50 stands for zero in the data rows.
Here is a table of points, one per row:
42 78 51 52 58 46 54 49 41 30 67 46 53 38 83 56 71 50 58 36 42 79 47 48 64 30 56 55 63 51 58 36 51 77 58 36 51  1 55 63 56 29 60 73 65 39
34 49 54 39 28 58 43 68 53 28 75 39 24 46 86 37 10 52 47 57 87 28 48 55 42 67 68 48 55 74 58 38 50 22 68 50 38 56 43 72 43  0 47 36  8 56
50 42 58 63 48 29 40 34 43 65 83 52 42 57 41 55 68 51 57 43 49 94 53 63 45 47 55 42 43 67 50 56 77 35 39 42 54 61 37 63 37 55 33 59 37 49
25 26 82 70 96 63 53 63 51 37 65 80 87 50 57 54 43 24 55 66 71 50 50 75 62 73 67 50 55 63 53 76 86 24 63 43 35 50 32 48 34 41 32 52 33 31
49 32 49 50 67 26 44 55 70 28 44 59 40 78 41 57 33 52 51 73 44 47 34 47 45 36 48 60 36 27 46 16 52 58  0 43 59 53 53 40 78 25 63 65 59 59
51 46 20 50 69 58 54 63 82 62  3 43 19 30 20 63 52  0 39 39 56 84 48 45  3 54 52 64 35 71 38 40 40 75 38 46 26 40 59 43 53 53 43 68 58 48
40 51 66 31 51 63 69 49 57 36 39 56 65 38 39 29 51 92 44 32 31 54 56 33 64 34 50 63 59 50 35 45 63 45 29 60 17 44 59 41 47 63 63 58 41 50
46 67 26 59 29 83 49 53 20 86 34 44 59 37 30 76 35 70 54 45 49 62 49 54 70 57 11 39 39 33 41 59 55 62 62 23 21 43 41 34 25 81 49 23 42 70
78 61 43 45 38 17 89 55 18 62 46 46 46 26 41 91 62 32 40 50 21 61 77 56 75 46 37 37 60 38 44 10 32 48 79 54 55 81 57 54 65 71 66 51 71 61
48 49 55 22 34 66 33 53 33 36 63 67 22 39 47 55 42 32 59 48 33 69 32 85 60 85 74 41 55 45 37 33 60 77 22 67 45 55 71 46 87 44 62 84 81 64
37 61 37 19 58 54 37 39 53 60 49 56 28 59 25 36 47 45 38 42 67 39 39 26 48 32 64 59 58 65 65 68 37 78 62 48 13 63 48 23 49 58 38 43 45 41
34 40 10 62 48 35 34 69  7 38 52 10 69 36 79 54 56 45 38 37 44 22 35 53 70 17 36 43 41 49 63 57 60 33 28 45 54 50 49 62 25 33 61 32 64 47
66 43 64 11 86 65 21 45 47 55 55 73 25 54 49 54 34 43 51 36  4 24 24 39 34 55 36 38 71 46 37 39 48 56 37 61 54 50 47 58 70 15 39 97 61 56
40 43 21 37 50 65 50 26 58 54 34 75 45 46 62 47 46 46 68 38 47 45 47 53 69 42 44 64 82 70 45 53  5 76 60 62 57 47 46 38 54 73 56 54 66 52
25 33 69 27 80 39 19 55 40 52 62 73 45 97 64 66 59 37 53 51 26 64 26 25 75 53 64 82 20 25 65 13 29 69 59 61 67 47 73 84 53  9 40 89 69 48
68 59 34 37 57 31 44 45 21 44 76 29 48 27 27 48 63 50 65 49 30 48 64 48 50  0 47 60 52 22 39 47 17 45 37 75 39 76 80 42 80 74 62 29 50 57
19 72 29 53 78 57 42 32 61 51 37 45 20 49 63 47 61 18 44 17 22 67 41  0 63 21 34 40 56 48 13 41 43 54 66 47 35 74 46 47 77 99 60 53 53 79
83 45 48 63 31 46 30 54  6 50 40 40 52 40 59 52 48 80 59 78 58 57 70 61 43 23 50 66 36 44 80 43 33 55 53 39 29 49 26 59 97 60 39 44 69 72
59 36 61 83 35 38 39 62 60 38 54 45 16 34 55 42 46 36 69 41 42 41 42 42 43 28 35 61 50  4 33 80 53 78 60 50 58 42 66 38 60 75 58 28 59 38
76 70 41 64 71 71 64 76 46 41 69 34 32 22 15 52 41 54 56 59 50 63 44 87 69 52 40 37 49 65 39 69 11 53 65 48 60 35 38 49 45 51 35 69 25 61
60 63  0 60 70 65 16 43 78 46 43 49 36 58 42 62 81 49 62 80 59 52 72 31 38 52 26 79 69 62 37 59 35 53 27 66 50 67 48  9 36 95 13 67 88 39
43 41 63 64 40 62 48 69 63 62 17 44 51 75 67 48  8 51 60 43 57 59 72 64 36 60 79 58 43 50 83 57 81 20 54 25 51 59 19 76 61 43 22 69 36 47
52 84 53 67 39 90 45 53 63 47 17 15 68 35 26 21 55 77 40 41 45 50 36 50 47 52 59 41 46 46 25 75 72 63 50 53 70 70 32 68 30 47 25 26 42 35
55 56 65 29 45 14 59 67 95 59 23 65 99 64 56 45 57 33 54 74 39 33 49 22 65 36 65 53 71 41 55 38 62 33 58 80 70 41 31 62 20 31 60 91 46 56
60 32 94 58 33 65 70 15 73 50 45 34 28 63 58 73 36 65 33 36 67 56 30 45 35 61 29 54 36 57 64 46 65 33 49 61 36 45 60 53 32 57 57 72 59 30
71 58 56 41 50 34 62 51 74 43 74 48 77 46 58 58 52 44 45 58 42 30 21 50 44 40 53 53 45 56 73 73 31 39 44 50 39 51 30 52 73 64 49 45 39 57
45 27 41 18 43 42 73 69 63 46 57 47 94 50 36 23 47 37 54 27 40 52 56 57 44 79 49 77 46 49 56 64 61 20 57 41 52 50 50 33 54 57 33 67 27  9
56 42 65 70 46 53 23 50 45 57 59 40 32 25 44 43 56 57 48 65 38 68 69 47 85 79 61 71 46 70 44 54 72 51 31 39 50 50 64 58 47 65 47 26 27 67
74 22 50 73 88 26 48 55 39 59 22 60 42 59 21 50 33 45 42 61 59 39 42 80 33 51 63 75 76 59 39 69 73 66 51 53 68 51 21 58 50 69 55 53 39 26
43 56 63 57  7 61 72 48 70 29 53 72 51 51 32 65 32 65 54 47 44 69 59 48 45 19 20 67 60 97 67 88 76 53 73 16 48 57 69 36 16 62 38 36 49 58
44 21 42 61 40 83 76 47 53 16 68 52 51 58 55 79 27 31 36 60 36 37 60 46 36 64 86 33 20 55 60 69 41 21 50 68 42 47 55 51 63 53 49 66 42 78
38 69 75 21 37 47 48 45 49 53 39 71 33 81 79 44 78 34 50 61 78 57 46 36 75 63 47 73 44 56 24 68 39 48 27 48 62 74 55 33 36 39 81 74 35 38
59 46 65 32 38 69 49 43 45 52 81 18 52 37 62 56 41 41 37 66 65 50 53 38 53 47 64 70 84 27 42 46 51 61 47 85 68 60 35 42 55 32 50 71 53 59
61 40 49 54 20 59 53 54 44 42 24 51 87 34 29 94 45 53 41 15 79 47 29 42 38 53 15 41 45 95 38 89 81 32 55 43 76 64 33 57 47 74 46 19 56 57
36 53 58 59 44 62 55 72 71 48 35 29 75 61 30 43 35 58 38 68 54 45 74 56 43 55 33 61 43 84 47 96 74 49 99 43 23 63 52 49 49 53 68 41 46 83
54 62 33 31 66 60 47 23 46 51 37 20 20 20 32 39 47 48 18 99 86 58 71 23 79 53 45  0 51 31 80 53 39 52 40 36 44  7 61 55 61 44 48 35 72 85
60 43 43 51 38 42 79 87 93 44 35 40 72 54 64 63 51 51 36 14 73 35 54 62 62 51 76 45 61 86 51 65 44 39 53 37 47 44 81 17 29 67 38 54 33 18
75 43 26 81 43 74 54 76 38 54 22 45 75 18 38 70 38 58 53 40 72 82 52 32 30 27 56 43 82 91 57 89 52 36 63 72 31 67 52 52 12 57 65 29 33 56
64 79 50 74 49 60 37 39 36 85 70 40 22 36 60 52 33 54 19 62 63 36 60 92 54 44 42 47 34 31 48 28 35 69 33 45 20 24 39 68 56 65 81 25 48 68
58 50 57 38 41 39 57 44 32 40 44 20 53 45 69 49 25 44 38 68 20 79 34 74 18 31 59 45 59 49 63 41 58 61 52 49 93 51 47 50 51 26 44 19 57 57
43 53 70 47 47 33 40 53 62 36 55 69 85 30 39 42 12 37 57 54 54 65 50 28 48 74 74 88 27 32 32 36 64 31 72 60 70 34 63 15 34 50 46 51 58 41
64 69 41 67 76 51 83 49 48 45 45 61 68 43 30 35 60 83 50 28 48 46 50 60  7 82 54 54 47 60 47 56 48 23 55 33 47 27 53 38 34 63 37 61 34 91
33 50 99 71 15 56 61 57 25 29 73  4 68 98 39 63 29 45 63 49 48 17 12 69 47 74 47 35 66 66 69 39 76 28 40 30 60 57 57 93 37  6 33 51 30 40
78 63  0 58 32 47 52 53 54 77 56 55 34 35 49 39 76 44 15 64  4 76 46 59 50 39 62 48 67 44 47 33 26 53 42 61 42 50 66  8 74 63 45 28 49 48
34 43  5 59 37 17 67  1 37 47 41 45 37 59 55 31 55 62 46 51 58 62 56 38 48 55 36 45 44 57  9 51 61 84 74 96 39 34 53 32 62 70 25 63 48 33
29 84 62 55 55 52 48 45 56 45 53 62 35 39 51 49 51 63 68 67 41 54 29 55 55 75 37 32 49 59 34 37 50 42 56 39 33 43 32 46 76 40 75 18 64 56
45 59 61 51 59 67 56 25 37 52 43 21 16 59 82 32 99 43 68 47 72 46 64 65 70 41 60 52 51 33 71 29 35 65 24 52 30 19 49 57 84 32 70 44 71 99
50 85 63 52 53 51 59 40 45 59 62 51 61 70 58 74 64 41 72 21 40 34 59 66 48 43 56 34 14 51 76 71 83 46 39 64 42 62 68 60 49 19 46 28 45 42
77 57 51 39 59 35 14 59 30 33 53 89  7 58 67 35 83 36 66 59 51 42 21 56 67 37 32 54 36  7 50 26 34 53 58 50 61 39 37 63 68  9 58 81 37 31
43 59  9 66 48 31 43 27 70 42 61 37 53 24 31 31 92 39 24 39 58 87 85 23 33 44 35 64 52 50 26 31  2 77 63 55 30 70 26 45 64 95 38 89 63 34
65 57 35 54 50 57 71 29 32 46 68 49 32 58 64 69 46 39 61 55 64 68 46 57 63 42 47 51 65 48 70 60 50 56 28 53 39 38 41 50 51 68 34  5 61 65
33 75 42 65 56 76 32  7 18 22 51 58 56 75 55 42 62 35 52 78 61 44 45 70 66 18 53 23 63  1 60 16 34 68 40 33 37 62 26 34 72 38 60 45 65 65
28 52 35 52 48 56 54 58 34 48 33 40 25 57 26 75 65 70 81 58 65 56 37 49 45 52 63 35 65 45 71 42 71 19 63 52 42 28 37 44 60 84 68 43 56 34
29 70 47 23 47 19 33 60 57 54 43 57 37 51 33 68 80 34 27 26 61 43 99 50 30 25 59 64 43 44 16 50 32 81 45 58 52 61 30 14 40 93 44 55 41 82
14 44 66 63 52 39 48 28 29 49 64 99 36 26 55 39 43 57 59 47 46 16 47 38 48 39 50 44 36 26 50 33 28 48 28 46 68 65 59 55 67 29 58 49 76 29
17 25 57 54 48 64 66 70 56 44 35 73 45 28 69 46 57 69 41 63 35 45 23 65 64 62 75 31 23 41 70 75 55 53 60 35 62 67 50 66 33 39 43 33 30 42
64 65 92 53 44 39 76 77 52 53 43 61 56 48 97 55 27 69 54 67 49 43 41 69 60 46 51 34 39 54 60 50 60 36 27 44 62 45 61 92 40 45 19 39 25 44
49 27 72 38 59 40 27 47 77 70 72 81 52 72 47 36 77 52 54 69 65 51 61 55 36 16 48 34 24 36 26 24 65 25 56 90 95 32 65 66 70 26 56 72 38 29
71 48 69 35 19 18 47 70 90 91 64 78 89 52 36 39 50 40 59 36 49 23 52  2 20 56 75 52 49 93 67 83 80 55 56 38 51 53 62 52 44 40 43 73 21 15
82 50 45 30 54 29 36 16 72 39 51 42 41 59 31 46 74 23 34 48 21 61 67 37 45 61 33 42 54 45 57 52 25 79 43 40 48 47 49 21 56 84 83 32 48 50
58 39 37 48 64 45 75 42 67 79 56 65 49 29 23 35 72 76 71 34 92 59 40 18 60 61 73 60 30 40 67 39 41 81 59 63 41 72 50 42 54 63 46 88 51 82
47 51 44 48 43 36 25 25 70 34 52 35 30 33 48 44 67 75 55 25 40 70 56 44 38 45 53 36 50 48 42 26  3 52 76 65 59 77 34 26 51 79 66 35 79 69
64 54 35 43 73 66 67 72 60 62 69 49 30 73 57 48 40 40 50 45 55 58 82 33 60 56 59 51 35 48 15 45 38 38 53 47 70 53 47 57 70 10 86 62 82 23
62 25 41 32 80 52 44 62 81 47 63 60 67 59 30 42 46 68 52 48 55  5 70 50 54 77 58 72 52 68 23 22 63 54 54 25 74 64 50 55 25 52 43 40 46 47
40 51 47 53 76 11 40 50 51 48 60 83 41 51 59 34 41 52 40 32 37 43 50 51 47 72 31 65 74  0 87 44 49 43 29 69 60 66 41 48 43 11 34 84 81 50
41 58 48 36 53 53 54 57 45 57 49 27 84 47 54 41 26 57 62 47 45 57 67 52 36 53 50 23 44 88 44 76 50 46 68 28 47 70 79 63  5 99 48 35 42 39
These points spread out most along one direction. Take the direction at right angles to it along which they spread out most. Go by this last direction. How far along it is each point below, from 0 to 99? 50 is the average, and the first point above lies past it. One standard deviation of the points above along it is 16.
40 41 45 45 51 56 51 41 39 37 62 91 49 92 40 29 74 62  2 59 69 64 24 43 54 48 71 48 52 16 43 38 38 54 23 49 68 59 61 92 75 33 58 60 51 29 74
22 41 41 68 35 40 83 68 48 66 59 36 48 52 31 28 43 26 71 53 44 44 52 24 49 72 17 70 41 51 62 65 37 54 50 36 55 52 64 53 40 57 65 24 29 50 43
44 44 65 18 45 82 55 84 70 44 63 56 71 83 66 43 10 40 69 45 99 38 36 83 26 57 44 38 31 47 53 42 88 30 47 49 42 39 38 52  8 41 38 44 55 19 64
43 45 60 54 63 31 44 42 35 84 38 35 66 47 69 47 68 71 30 58 36 35 26 63 51 19 49 56 35 73 28 50 22 55 56 50 52 55 57 24 57 28 67 39 81 57 51
45 39 28 49 34 52 43 36 35 70 61 52 54 53 76 70 56 67 82 67 24 52 69 31 47 51 66 38 74 21  0 55 34 48 60  8 36 23 56 53 49 28 28 32 68 60 52
25 52 79 56 35 27 68 54 47 54 46 42 75 88 49 60 21 71 28 45 76 13 37 76 67 99 70 26 46 66 56 67 78 27 35 28 67 17 38 73 30 19 29 49 37 47 70
26 54 45 60 59 73 12 49 31 58 54 42 54 45 62 55 64 46 61 65 54 35 50 64 68 31 34 50 45  0 73  7 36 86 30 53 81  8 79 49 86 45 50 76 45 57 72
59 31 70 44 50 33 66 46 56 46 24 43 49 57 22 45 47 60 70 37 27 32 68 55 52 52 41 37 36 46 43 51 22 63 48 70 29 61 50 48 38 18 47 30 38 31 52
58 12 69 77 44 59 44 73 19 52 79 56 40 79 62 32 62 42 43 57 17 43 53 29 58 51 48 33 68 83 53 40 47 66 55 66 49 41 11 35 27 62 53 41 70 41 52
53 54 31 50 64 32 41 70 79 44 50 76 64 78 64 52 59 56 53 23 33 43 52 44 49 83 46 62 58 65 66 60 69 31 66 87 66 52 66 88 66 59 64 42 54 38 56
65 50 71 39 41 67 62 39 13 45 44 28 93 36 84 60 27 61 50 58 35 35 39 68 61 61 54 61 31 49 65 48 71 15 35 27 63 32 57 73 44  0 49 18 23  9 72
77 51 43 61  4 73 58 50 60 58 20 27 57  8 22 32 42 18 61 41 73 55 44 79 39 53 26 33 77 84 63 57 70 22 93 33  7 52 62 51 17 95 27 27 48 59 15
53 46 67 60 75 61 62 72 55 62 32 29 73 22 68 70 50 68 36 50 66 68 72 33  7 73 25 39 82 65 60 43 71 72 57 60 51 61 52 27 47 64 56 35 15 39 33
56 38 43 52 65 56 19  0 21 40 49 65 14 48 60 38 35 65 61 63 39 43 63 56 70 41 43 50 52 23 59 44 48 26 39 49 69 52 67 57 40 34 92 84 61 83 69
